In the data rows, the value 128 means zero.
Some points, one per row:
[128 133 128 151 201 138 170 137 155 225 221 141 153 160 164 128]
[170 168 128 145 128 128 151 128 164 191 128 151 203 159 180 171]
[186 152 166 131 128 178 144 184 129 178 225 128 128 157 128 128]
[177 130 166 128 165 128 163 128 136 189 151 144 165 138 177 130]
[128 194 155 128 186 128 182 128 167 142 128 209 209 185 178 160]
[136 144 154 130 178 128 166 128 156 153 128 171 152 165 213 163]
[142 128 142 175 184 128 222 133 140 173 174 168 148 188 183 138]
[128 130 191 172 230 128 152 146 147 255 128 171 155 128 145 140]
[161 159 147 166 128 128 180 128 145 128 128 185 187 167 165 197]
[144 201 135 128 128 128 188 128 150 162 128 199 181 175 165 155]
[158 139 140 152 132 160 128 128 128 141 128 128 193 128 142 140]
[177 188 172 128 150 208 128 192 129 128 161 136 128 128 128 157]
[197 128 128 198 128 128 181 128 162 183 128 181 226 177 189 155]
[159 196 153 128 134 128 161 130 167 188 128 187 145 147 178 163]
[128 128 183 188 207 161 168 196 196 173 157 134 128 138 139 160]
[175 167 128 140 136 159 128 128 132 128 128 199 128 144 225 176]
[145 199 142 128 154 141 192 197 191 152 180 160 151 174 128 157]
[171 128 128 158 140 139 189 177 200 133 128 198 128 206 128 206]
[235 128 165 145 128 175 130 165 128 137 202 128 179 147 129 131]
[128 171 128 153 140 150 162 188 232 128 128 163 157 199 139 193]
[138 128 128 143 145 141 185 201 210 166 171 195 153 188 155 170]
[207 128 135 153 128 199 128 188 145 145 178 128 134 143 147 137]
[147 147 214 156 207 128 183 128 128 183 252 153 165 151 178 128]
[128 188 148 170 153 175 128 128 128 128 128 196 158 141 163 141]
[177 142 166 128 137 128 167 128 164 132 128 178 164 139 173 182]
[185 128 128 183 128 155 152 128 159 168 147 192 180 178 186 135]
[128 219 163 128 184 199 128 211 128 144 215 128 133 140 154 128]
[153 128 154 144 129 128 166 139 170 184 128 150 128 145 188 151]
[138 150 141 133 151 142 186 205 195 173 183 177 165 179 137 146]
[151 182 133 128 151 193 140 175 143 147 191 175 128 150 138 135]
[147 184 172 128 171 128 216 128 128 170 156 128 158 181 188 130]
[169 128 128 164 128 144 171 180 199 128 128 149 128 192 128 208]
[131 208 139 128 159 128 219 188 202 187 185 141 128 201 128 167]
[162 167 184 197 141 220 128 186 144 153 131 136 137 128 128 184]
[130 148 194 183 169 209 128 180 128 128 160 139 131 128 128 165]
[146 135 177 182 156 166 155 182 175 151 128 163 128 143 128 197]
[152 128 144 169 154 165 128 128 128 128 135 128 128 128 186 136]
[135 183 132 128 160 183 143 169 142 137 179 135 128 150 143 160]
[128 247 128 128 188 134 180 128 137 204 185 177 128 188 171 128]
[174 128 171 161 128 191 128 128 150 173 128 136 128 128 210 147]
[174 168 148 128 128 209 128 184 145 140 162 133 131 128 143 167]
[128 204 128 130 176 160 135 128 128 128 128 174 171 167 202 163]
[165 133 128 163 128 153 149 132 144 182 156 128 167 162 185 128]
[128 191 135 128 180 136 197 173 207 131 164 164 128 206 158 179]
[128 162 132 194 147 144 170 194 199 149 149 157 128 188 144 168]
[138 209 184 159 161 128 207 128 128 166 154 128 192 180 154 131]
[128 203 128 143 158 181 162 214 186 184 203 174 128 176 128 128]
[165 147 149 154 128 193 128 189 135 128 175 140 160 144 128 145]
[131 196 174 140 169 200 128 196 135 137 198 129 128 128 128 128]
[128 255 128 128 202 128 237 128 164 190 149 224 156 231 197 144]
[185 166 174 131 128 142 187 155 184 128 148 128 161 183 128 196]
[131 128 128 189 142 153 170 196 210 152 160 157 200 175 128 181]
[164 159 187 159 130 216 128 184 140 150 144 128 128 128 128 166]
[156 168 201 152 155 129 184 190 163 128 187 145 212 188 128 181]
[128 128 170 128 168 128 183 145 169 191 143 182 128 147 204 133]
[184 128 128 168 136 136 192 172 201 161 160 185 174 213 144 180]
[220 128 197 171 170 164 129 128 128 159 186 128 153 128 149 128]
[129 165 165 128 185 188 138 190 151 131 220 128 128 132 164 128]
[168 131 197 175 177 128 180 172 132 215 197 139 186 166 128 128]
[128 128 128 179 183 199 128 176 167 131 152 172 140 146 145 165]
[214 143 171 170 128 206 128 168 128 128 148 157 217 128 128 182]
[185 128 148 178 137 128 167 129 154 182 128 173 130 144 179 181]
[168 132 138 130 128 195 128 193 151 137 187 148 128 138 142 128]
[193 128 154 157 139 189 128 162 156 128 186 128 128 150 133 156]
[137 138 175 226 148 220 128 183 129 128 137 128 128 133 128 174]
[128 144 150 142 169 128 191 131 177 186 142 146 179 165 188 153]
[131 150 178 147 204 199 128 193 139 128 215 128 161 128 128 135]
[164 128 131 172 128 159 168 193 219 128 128 211 180 195 156 221]
[222 128 227 255 128 150 176 163 153 128 130 135 203 155 128 209]
[172 128 128 162 128 128 159 133 159 174 128 128 162 160 189 188]
[128 180 138 141 178 156 128 128 131 175 164 150 157 128 190 128]
[128 187 142 128 167 145 181 181 189 128 163 144 128 179 128 200]
[175 158 187 128 149 129 197 145 158 128 165 129 148 203 128 176]
[167 128 129 226 152 200 128 191 128 152 169 158 130 130 128 161]
[168 169 217 128 224 168 128 153 128 231 213 128 220 128 179 128]
[191 128 185 176 154 196 128 168 128 129 216 128 163 128 128 128]
[168 167 197 128 187 128 155 128 152 171 128 129 128 128 184 175]
[158 131 197 154 208 197 128 168 128 151 201 128 160 128 128 150]
[128 140 179 157 243 173 128 128 128 184 151 128 139 128 161 128]
[128 174 185 128 213 128 178 128 146 187 174 139 162 137 194 128]
[174 130 141 135 149 162 128 128 128 154 131 128 155 128 201 149]
[170 156 131 128 128 195 146 221 218 171 199 183 128 160 148 128]
[128 204 145 128 174 153 158 128 128 169 181 161 128 140 192 128]
[128 175 169 133 168 128 173 147 161 217 140 165 151 155 177 135]
[195 128 134 172 128 128 190 128 187 147 128 156 163 186 195 155]
[203 182 168 130 128 128 188 128 162 141 128 180 229 180 156 166]
[128 188 159 150 178 154 128 128 128 156 167 148 179 128 195 128]
[166 195 164 128 149 190 130 157 167 128 211 146 128 151 152 128]
[128 162 193 205 164 145 174 196 153 143 169 143 206 169 128 176]
[159 137 128 172 140 144 184 178 193 136 156 168 128 187 138 190]
[128 158 169 141 210 192 128 178 161 135 212 128 150 128 128 136]
[172 128 128 186 139 189 128 153 158 128 149 157 132 154 129 171]
[128 175 130 167 159 128 167 130 166 206 128 155 208 173 158 147]
[157 142 182 187 151 207 128 176 128 128 167 128 171 128 128 155]
[139 144 255 200 236 136 151 172 149 236 161 138 143 128 135 128]
[139 176 139 132 173 149 132 128 128 147 171 141 132 145 184 128]
[204 128 139 171 128 203 128 168 151 128 138 129 128 128 128 172]
[195 134 129 189 128 154 128 128 128 142 128 131 165 128 183 142]
[128 190 145 134 155 197 128 178 136 128 160 149 128 151 146 146]
[128 201 156 128 186 128 191 147 145 199 173 198 179 140 181 128]
[146 241 132 128 159 128 199 128 197 128 128 208 160 209 173 190]
[154 199 136 128 143 139 157 128 134 148 183 156 128 170 195 128]
[179 138 155 130 128 198 128 181 137 128 168 128 128 140 149 165]
[139 139 180 189 176 188 128 134 128 152 128 140 128 128 159 161]
[128 186 136 161 168 153 136 128 128 128 128 134 171 132 175 147]
[128 164 204 128 223 150 128 128 128 190 195 128 169 128 168 128]
[128 197 200 148 255 210 128 180 128 134 176 128 163 128 128 138]
[145 195 198 128 237 151 158 182 166 202 165 128 155 128 128 160]
[157 145 187 128 150 152 156 197 196 139 179 133 130 160 130 157]
[182 151 153 128 128 150 130 149 128 238 184 171 150 128 174 128]
[135 177 128 132 179 176 146 170 133 128 199 134 141 163 128 138]
[128 166 145 173 151 128 181 135 160 188 135 173 197 168 166 142]
[128 195 128 138 151 147 155 128 128 190 147 212 186 168 179 128]
[154 143 198 174 192 150 164 212 170 184 193 128 218 154 128 147]
[135 180 155 128 175 152 128 128 128 157 194 128 128 143 184 128]
[128 161 148 165 177 128 189 128 130 167 148 161 156 175 166 135]
[156 153 150 161 140 154 128 132 128 180 176 158 128 128 186 128]
[154 148 146 128 164 128 210 136 156 164 172 143 128 173 193 135]
[201 162 154 128 128 169 128 128 133 136 146 173 128 128 161 136]
[182 128 230 255 165 197 128 137 128 150 128 128 130 128 128 161]
[128 233 176 128 190 159 128 135 128 194 185 148 141 128 187 128]
[168 128 154 226 128 201 128 177 143 141 157 128 137 141 128 157]
[131 158 128 134 139 141 180 192 205 137 167 169 196 185 160 172]
[228 128 210 239 137 220 128 194 142 128 163 146 128 128 128 155]
[223 128 130 167 128 197 128 164 150 128 140 162 128 135 151 199]
[219 128 143 133 128 206 128 163 165 139 157 138 128 128 144 167]
[141 188 128 133 170 128 199 128 151 135 128 172 157 177 173 181]
[133 140 128 175 159 128 231 128 174 216 148 193 178 215 161 144]
[128 198 139 147 169 128 215 149 168 128 128 185 143 235 145 210]
[133 159 128 136 151 190 128 159 148 128 175 128 168 156 157 160]
[183 172 201 205 128 138 155 128 128 193 191 128 128 144 128 128]
[178 175 170 128 128 171 145 176 209 138 128 169 128 153 158 210]
[190 160 163 131 128 163 128 160 128 196 170 179 142 128 172 128]
[187 162 177 128 201 159 128 128 128 154 168 128 199 128 145 128]
[186 128 171 161 149 128 177 137 163 208 128 232 128 129 176 139]
[128 171 147 128 139 145 185 217 209 155 188 138 128 181 149 141]
[202 128 140 128 128 128 172 128 157 161 128 181 182 160 193 167]
[180 149 174 139 129 191 128 177 149 128 195 128 151 132 130 147]
[128 200 146 128 149 128 189 128 171 149 128 206 174 182 185 166]
[143 153 154 197 150 210 128 176 152 132 140 128 168 150 128 185]
[172 166 128 128 128 128 208 132 154 190 138 227 169 199 169 128]
[128 198 128 170 171 167 128 128 128 134 128 202 153 130 180 167]
[133 181 198 128 189 144 186 211 175 167 201 128 132 168 128 145]
[147 220 144 128 152 128 207 128 172 128 128 203 141 214 208 174]
[182 138 128 131 128 140 178 196 176 137 139 159 179 195 133 193]
[147 132 238 239 167 128 181 128 128 132 165 128 220 138 140 166]
[149 233 160 128 144 146 145 128 128 153 185 128 148 155 167 128]
[157 156 162 145 142 128 180 128 128 145 128 150 177 139 156 170]
[179 139 166 133 161 158 151 195 187 182 146 164 182 143 128 171]
[141 128 128 168 155 135 206 209 239 205 183 193 169 220 165 162]
[128 136 141 130 137 193 128 176 156 139 180 128 147 157 138 156]
[155 191 135 128 149 138 153 128 128 139 179 187 128 172 217 128]
[144 128 164 128 169 163 138 130 128 169 175 156 128 128 216 128]
[143 128 197 255 180 128 168 157 142 219 131 140 167 138 162 134]
[128 170 128 142 193 156 143 128 128 156 178 142 128 147 189 128]
[128 181 151 167 176 157 152 194 191 135 128 128 202 173 128 190]
[128 156 154 145 146 128 177 128 160 175 128 212 128 166 187 152]
[147 203 137 128 168 128 186 172 209 128 155 205 153 217 193 168]
[160 140 187 164 174 152 128 129 128 177 203 128 128 128 158 128]
Then 40 other points, each followed by its number:
[206 135 128 184 128 194 159 174 177 128 140 200 175 204 129 171] 0
[197 128 167 148 128 142 151 148 179 128 130 128 211 139 128 225] 1
[128 134 146 150 151 156 166 228 225 217 165 153 145 161 157 159] 2
[206 128 157 177 128 128 190 128 143 154 128 138 201 152 149 147] 3
[166 167 128 138 150 128 200 172 226 128 166 165 187 209 169 169] 4
[128 128 128 179 164 128 188 160 170 159 147 210 154 161 191 128] 5
[128 239 248 174 228 130 194 203 142 179 238 128 207 159 128 150] 6
[185 176 152 143 128 144 171 173 179 128 149 169 160 178 128 198] 7
[130 167 151 173 151 165 128 128 128 151 128 158 194 142 147 156] 8
[128 175 148 137 184 128 168 139 178 128 128 175 140 192 133 206] 9
[158 128 134 204 128 128 183 155 148 186 162 157 130 166 151 128] 10
[128 184 152 148 165 189 128 157 144 128 156 128 151 152 128 168] 11
[139 138 128 170 140 148 134 128 128 130 128 143 128 145 153 128] 12
[128 184 158 163 199 128 150 128 142 145 128 176 199 128 167 179] 13
[128 196 128 128 167 196 128 173 166 129 155 141 128 152 148 155] 14
[144 178 128 145 128 128 152 130 178 175 128 232 128 170 175 202] 15
[128 215 180 128 176 128 183 128 133 131 161 181 182 169 151 141] 16
[157 165 143 134 156 180 128 165 154 128 156 128 167 177 129 171] 17
[128 177 191 144 207 193 128 193 147 128 214 128 149 128 128 128] 18
[156 141 128 155 148 130 224 194 207 158 188 190 205 240 157 166] 19
[154 151 208 128 211 168 128 129 128 188 159 137 128 128 203 128] 20
[228 128 147 164 128 136 194 174 192 128 137 144 134 191 128 197] 21
[147 128 128 191 148 195 128 168 148 128 137 128 128 143 128 183] 22
[181 138 154 165 128 128 196 128 170 158 136 202 142 171 179 160] 23
[128 168 128 149 175 128 207 128 167 128 128 221 149 202 227 170] 24
[178 128 128 176 135 164 135 128 128 146 149 179 128 131 194 128] 25
[166 128 143 195 128 170 128 128 128 129 128 128 169 128 149 147] 26
[162 128 145 141 158 135 197 179 190 144 192 177 152 192 143 154] 27
[128 199 143 141 158 153 133 128 128 130 140 128 171 142 170 128] 28
[212 128 159 144 128 205 128 169 172 151 167 139 128 128 147 146] 29
[128 189 158 150 134 164 128 128 128 131 134 128 173 135 159 128] 30
[144 128 128 163 134 163 129 128 134 177 128 160 185 134 164 149] 31
[128 217 183 128 240 128 216 152 138 226 196 152 139 163 185 128] 32
[222 157 169 128 128 182 134 179 142 177 200 128 128 171 136 143] 33
[128 176 128 174 184 190 128 173 177 128 148 145 128 162 131 172] 34
[128 128 136 218 156 128 176 128 133 148 128 140 162 164 166 168] 35
[192 176 140 128 128 162 130 128 130 214 156 128 128 128 188 128] 36
[136 146 128 156 164 128 196 128 162 190 145 179 205 177 174 154] 37
[203 128 132 128 128 138 190 201 208 172 187 162 173 171 174 160] 38
[128 128 156 225 148 165 154 196 169 168 128 128 198 159 128 208] 39
Which of these numbered points is nearest to each point below, looking only along the 7 directions in which the first points spread most? Its number follows each.
[199 128 128 163 128 162 128 131 128 151 129 128 128 128 197 135] > 25
[216 128 169 205 151 170 158 183 177 128 130 143 159 128 128 199] > 1
[170 128 137 189 128 195 128 175 175 128 135 155 128 144 136 184] > 22
[139 190 128 128 135 200 128 158 182 128 155 128 128 168 153 174] > 14
[137 236 255 162 247 128 200 159 128 255 236 149 221 155 128 128] > 6
[191 128 128 169 128 147 169 178 182 156 132 132 146 158 136 214] > 21
[128 217 197 151 234 171 128 190 154 128 129 128 151 128 128 207] > 11
[139 185 146 135 150 141 191 189 201 183 189 128 151 181 128 157] > 27
[186 182 128 128 128 128 198 156 209 128 173 180 210 213 168 183] > 4
[128 162 211 151 190 163 128 128 128 190 188 137 128 128 187 128] > 20
[128 232 145 128 171 153 137 128 131 128 128 149 196 144 179 128] > 28
[189 128 139 170 128 168 128 128 128 181 137 130 148 128 175 128] > 25
[128 137 128 197 138 162 128 135 128 135 128 128 128 162 152 149] > 12
[128 195 189 170 140 203 128 189 149 138 172 161 165 144 128 144] > 11
[128 179 128 152 176 128 222 212 252 216 174 205 162 255 128 170] > 19
[184 148 128 166 131 128 222 128 167 166 145 180 156 196 195 154] > 23
[175 185 255 153 226 219 128 218 128 159 228 128 128 128 128 130] > 18
[182 128 155 191 128 164 128 128 128 128 128 128 154 128 157 136] > 26
[168 150 128 153 128 196 134 183 128 131 187 152 168 157 141 149] > 17
[130 213 176 128 195 207 128 155 131 128 152 128 129 128 128 169] > 11
[191 128 128 148 128 128 184 133 186 174 128 173 142 178 199 190] > 23
[170 128 128 182 128 158 158 200 223 165 128 170 162 183 128 185] > 0
[141 128 175 162 211 170 128 128 128 191 176 128 128 128 209 128] > 20
[191 128 144 128 128 170 142 144 128 171 136 215 134 128 188 128] > 25
[177 156 161 128 177 136 153 132 139 146 128 168 128 128 187 173] > 12
[128 168 142 148 148 198 128 171 139 128 141 134 170 135 128 172] > 11
[142 198 149 159 149 141 185 163 210 128 131 164 133 197 128 203] > 9
[197 166 198 128 128 140 138 128 128 128 167 128 172 128 148 128] > 30
[189 174 169 128 142 134 173 167 186 128 148 149 155 211 153 191] > 7
[149 128 149 223 143 148 158 174 167 143 133 170 204 187 128 200] > 39
[157 198 188 128 198 128 233 143 128 249 215 146 154 162 159 128] > 32
[128 153 128 170 186 192 128 151 155 128 150 130 128 168 171 177] > 34
[128 141 139 213 153 164 167 180 204 128 128 147 188 183 128 237] > 39
[157 208 128 128 173 128 206 128 175 182 128 178 190 215 219 161] > 24
[133 204 237 128 248 128 176 146 155 219 192 131 146 128 173 128] > 32
[128 167 156 179 238 128 143 128 131 128 128 128 227 128 138 208] > 13
[128 183 162 196 153 128 190 128 132 142 131 144 219 159 136 174] > 13
[156 128 134 181 137 156 152 168 207 128 128 191 178 173 136 255] > 0
[161 187 163 128 130 141 158 128 156 128 128 130 203 142 128 216] > 1
[137 210 163 128 175 128 181 139 149 236 177 188 133 150 210 128] > 32
[138 139 128 168 130 156 162 184 215 128 128 212 238 177 128 205] > 0
[152 134 128 160 154 140 148 128 154 134 128 228 137 161 247 135] > 15
[196 128 128 134 128 155 184 197 210 155 142 178 171 162 151 178] > 38
[136 129 128 178 139 151 128 128 128 179 144 128 187 138 199 128] > 31
[131 133 132 131 147 128 174 128 167 178 128 227 133 155 213 149] > 15
[187 180 144 128 150 132 159 152 175 128 135 169 191 198 152 221] > 7
[172 148 140 145 128 156 176 187 188 140 128 174 128 194 128 201] > 7
[141 171 198 128 216 128 181 137 161 235 181 157 191 128 185 128] > 32
[128 178 128 130 171 128 198 128 184 140 137 193 143 167 185 156] > 24
[158 190 199 128 179 148 128 129 128 187 208 154 149 128 149 128] > 20
[128 186 198 128 247 197 128 192 148 155 203 128 133 128 128 128] > 18
[128 197 168 131 170 128 188 128 154 150 136 179 192 158 167 150] > 16
[128 149 149 144 145 199 143 225 193 173 218 172 128 159 142 128] > 2
[128 145 165 130 195 159 128 128 128 187 155 158 129 128 188 128] > 20
[162 151 138 134 128 128 185 136 155 168 141 192 208 166 169 128] > 37
[147 133 201 209 179 162 154 206 183 150 152 178 154 140 128 167] > 39
[165 141 156 150 147 151 171 198 186 153 174 185 165 166 128 158] > 27
[149 128 144 216 134 168 128 128 128 128 128 128 176 128 128 148] > 26
[128 170 225 203 180 133 161 132 128 193 128 175 213 128 130 163] > 13
[128 164 128 155 161 147 187 165 181 130 151 183 128 193 162 182] > 9
[201 128 202 207 146 201 128 135 128 128 150 128 191 128 128 184] > 26
[225 128 131 137 128 169 128 128 131 152 128 157 128 135 191 142] > 25
[147 176 214 185 222 169 128 128 128 155 149 128 157 128 159 128] > 20
Here are 40 other points, each followed by its number:
[196 128 128 191 128 144 164 168 196 128 128 189 167 169 128 221] 0
[137 128 165 214 138 144 187 194 172 139 158 148 191 180 128 167] 1
[201 128 174 142 129 128 159 147 133 186 128 178 166 142 189 160] 2
[139 151 143 163 156 153 162 196 186 161 141 136 197 170 128 193] 3
[155 166 185 128 159 128 211 128 128 167 160 128 203 188 147 131] 4
[181 159 140 132 131 128 182 128 150 159 128 212 146 200 196 180] 5
[205 128 164 154 131 208 128 193 152 156 174 128 140 128 128 148] 6
[182 128 133 201 128 134 140 142 148 178 128 194 130 138 177 180] 7
[128 191 131 156 157 128 218 135 138 220 176 136 170 187 175 128] 8
[175 168 158 146 149 164 172 175 130 142 197 138 221 187 128 131] 9
[221 128 182 177 168 197 128 174 128 128 194 128 170 128 128 153] 10
[156 157 178 128 150 128 182 128 129 130 128 169 150 166 152 164] 11
[148 217 152 141 152 133 185 166 184 128 128 144 132 213 128 219] 12
[163 128 159 185 164 128 170 154 152 199 128 177 214 128 160 143] 13
[186 130 128 148 128 128 193 128 163 168 128 188 133 182 186 166] 14
[172 153 146 138 128 146 171 186 212 205 141 158 191 184 128 181] 15
[156 155 208 177 194 165 157 193 184 153 157 168 190 128 128 186] 16
[164 156 137 146 133 140 191 176 203 128 147 181 143 198 128 191] 17
[173 181 255 129 255 128 177 149 128 225 215 129 166 128 158 128] 18
[174 156 128 140 128 128 190 133 140 200 128 178 245 181 191 166] 19
[183 135 187 173 153 156 160 190 186 170 136 135 159 143 128 199] 20
[201 168 139 132 128 128 179 128 164 184 128 132 183 167 180 177] 21
[132 155 191 128 204 193 128 149 133 128 157 128 128 128 132 181] 22
[213 128 200 183 150 179 128 146 128 183 174 140 131 128 151 128] 23
[170 128 171 193 165 128 210 128 143 181 174 152 235 139 171 139] 24
[128 191 128 139 160 156 148 134 237 128 128 163 144 169 145 255] 25
[148 187 202 128 213 192 128 212 133 195 232 128 128 128 128 128] 26
[192 138 161 128 168 171 128 128 128 136 141 128 128 128 170 128] 27
[128 128 142 179 148 184 128 143 158 165 128 175 128 128 197 137] 28
[225 128 184 195 161 160 140 185 178 172 156 134 128 128 128 185] 29
[170 160 130 143 128 188 128 168 152 128 157 142 128 149 144 165] 30
[168 142 154 199 128 163 134 128 128 128 142 146 149 133 175 128] 31
[219 170 145 128 128 128 196 128 163 128 128 175 170 212 196 209] 32
[128 156 129 131 156 156 166 183 203 128 134 244 150 162 132 195] 33
[136 155 134 179 135 128 158 130 128 144 128 166 141 166 166 195] 34
[184 146 128 177 128 191 128 165 143 128 157 178 128 163 128 172] 35
[207 147 195 128 128 128 164 131 149 158 136 184 178 150 167 141] 36
[203 128 128 186 128 150 141 128 128 149 156 183 128 150 184 128] 37
[128 147 145 188 173 128 136 139 156 137 128 152 213 146 154 193] 38
[147 128 128 172 138 151 175 195 220 138 128 221 182 210 139 224] 39
The same question for these:
[128 141 128 172 163 141 163 186 183 161 159 128 150 183 128 169] > 3
[181 166 213 195 128 140 163 136 128 193 186 144 211 165 135 128] > 24
[154 128 179 210 153 161 128 169 128 201 167 136 154 128 140 128] > 23
[189 128 239 255 128 128 230 147 136 246 189 168 212 188 128 128] > 24
[181 131 172 148 128 128 173 147 184 193 128 195 158 141 167 138] > 2
[201 128 128 172 128 128 184 129 177 170 131 171 221 188 188 137] > 19
[160 184 255 146 255 174 128 142 128 202 226 128 188 128 141 128] > 18
[184 128 187 190 179 180 128 147 128 204 141 128 172 128 150 138] > 23
[150 138 128 170 128 128 177 132 171 153 128 202 221 166 184 184] > 19
[164 199 184 171 167 128 232 128 128 188 194 137 196 185 128 128] > 4
[128 176 247 196 255 136 164 159 128 178 184 128 160 128 131 138] > 18
[188 210 178 128 128 166 128 134 128 208 161 132 128 128 193 128] > 27
[187 128 166 187 146 151 167 185 206 149 143 169 130 158 139 181] > 20
[175 140 163 169 129 158 140 137 128 190 188 128 140 139 161 128] > 23
[128 187 156 128 174 128 188 130 156 216 145 186 151 150 206 142] > 8
[198 131 162 128 139 139 203 185 174 163 201 165 154 183 134 155] > 15
[205 138 128 128 128 128 189 128 182 152 137 157 183 190 193 174] > 21
[128 203 161 165 177 175 142 166 138 128 201 128 204 170 128 147] > 9
[151 178 201 137 215 202 128 203 142 160 218 128 128 128 128 128] > 26
[160 169 128 134 149 183 141 162 165 128 192 141 143 169 174 155] > 30
[209 128 132 165 137 128 191 128 158 170 152 148 132 209 218 147] > 14
[128 128 142 227 173 218 128 188 146 128 128 128 128 128 128 208] > 35
[186 128 128 164 128 128 209 136 209 215 137 177 161 185 197 149] > 14
[133 219 137 128 143 192 128 156 172 128 128 160 128 173 145 192] > 25
[185 176 193 128 155 128 149 128 137 145 128 166 162 134 164 175] > 11
[247 128 226 226 187 203 128 174 128 150 195 128 193 128 128 144] > 10
[128 135 131 208 168 143 180 160 218 128 128 186 163 233 146 242] > 39
[226 128 128 128 128 151 132 128 128 146 173 187 139 149 212 128] > 37
[152 152 204 188 161 154 128 136 128 186 199 128 175 128 139 128] > 23
[169 169 161 128 128 128 180 128 147 146 128 147 138 156 167 161] > 11
[145 192 234 128 255 155 143 178 144 233 128 181 145 128 173 134] > 18
[143 128 242 175 235 184 128 158 128 231 214 128 153 128 151 128] > 18
[168 128 164 208 139 167 129 128 128 151 150 128 150 128 192 128] > 31
[128 167 186 128 187 196 128 183 143 128 176 128 130 128 128 171] > 22
[164 128 128 159 128 163 170 189 236 128 128 163 156 173 146 241] > 0
[210 158 158 131 128 176 144 137 128 128 191 128 195 152 132 149] > 9
[136 175 128 138 159 192 128 172 147 128 166 137 128 152 142 164] > 30
[128 176 174 176 185 172 128 128 128 159 139 152 184 128 133 128] > 38
[174 184 183 170 137 191 132 161 128 128 191 128 175 128 128 149] > 10
[128 165 128 147 158 144 183 195 192 128 143 218 151 196 151 198] > 33
[165 128 156 194 128 128 171 155 155 212 128 145 170 159 157 158] > 13
[147 193 139 141 163 188 128 164 166 128 164 164 128 180 151 166] > 30
[175 142 168 190 128 160 164 194 193 153 130 147 133 172 128 180] > 20
[169 150 128 144 128 155 132 128 128 153 134 172 132 150 187 142] > 37
[194 128 168 130 167 160 140 143 128 226 212 146 192 128 174 128] > 23
[128 213 186 128 215 197 128 161 128 128 185 152 128 128 128 161] > 22
[166 130 137 198 128 128 160 128 168 139 128 185 211 160 134 201] > 38
[169 128 132 165 128 128 198 129 136 214 128 135 157 175 190 153] > 2
[192 128 149 191 128 143 191 185 172 152 158 136 205 185 128 199] > 1
[199 141 128 160 128 157 177 180 216 136 128 194 184 207 128 210] > 0
[189 141 168 143 128 146 168 179 188 134 146 128 172 170 128 188] > 20
[140 138 211 172 194 135 167 149 154 195 128 135 234 128 134 154] > 24
[173 128 184 128 146 171 128 138 128 215 180 137 151 128 182 128] > 23
[146 163 153 128 147 191 145 160 146 128 198 141 128 152 157 130] > 30
[172 128 128 155 143 165 128 128 144 141 139 218 137 134 237 128] > 37
[128 200 128 151 168 188 141 180 184 141 175 224 148 187 128 154] > 33
[128 162 159 174 150 154 156 174 238 135 128 164 146 175 128 227] > 25
[175 151 141 134 152 128 187 172 205 146 154 148 149 232 164 177] > 17
[146 192 224 194 182 128 206 189 164 236 249 128 201 195 128 128] > 18
[153 224 128 128 152 137 192 174 194 128 159 171 128 208 168 192] > 12
[185 141 131 161 128 138 179 177 202 130 128 179 172 194 128 198] > 0
[165 128 143 163 128 160 146 136 136 190 175 139 149 128 174 128] > 37
[189 128 169 163 156 159 128 128 128 128 132 133 171 128 154 143] > 31
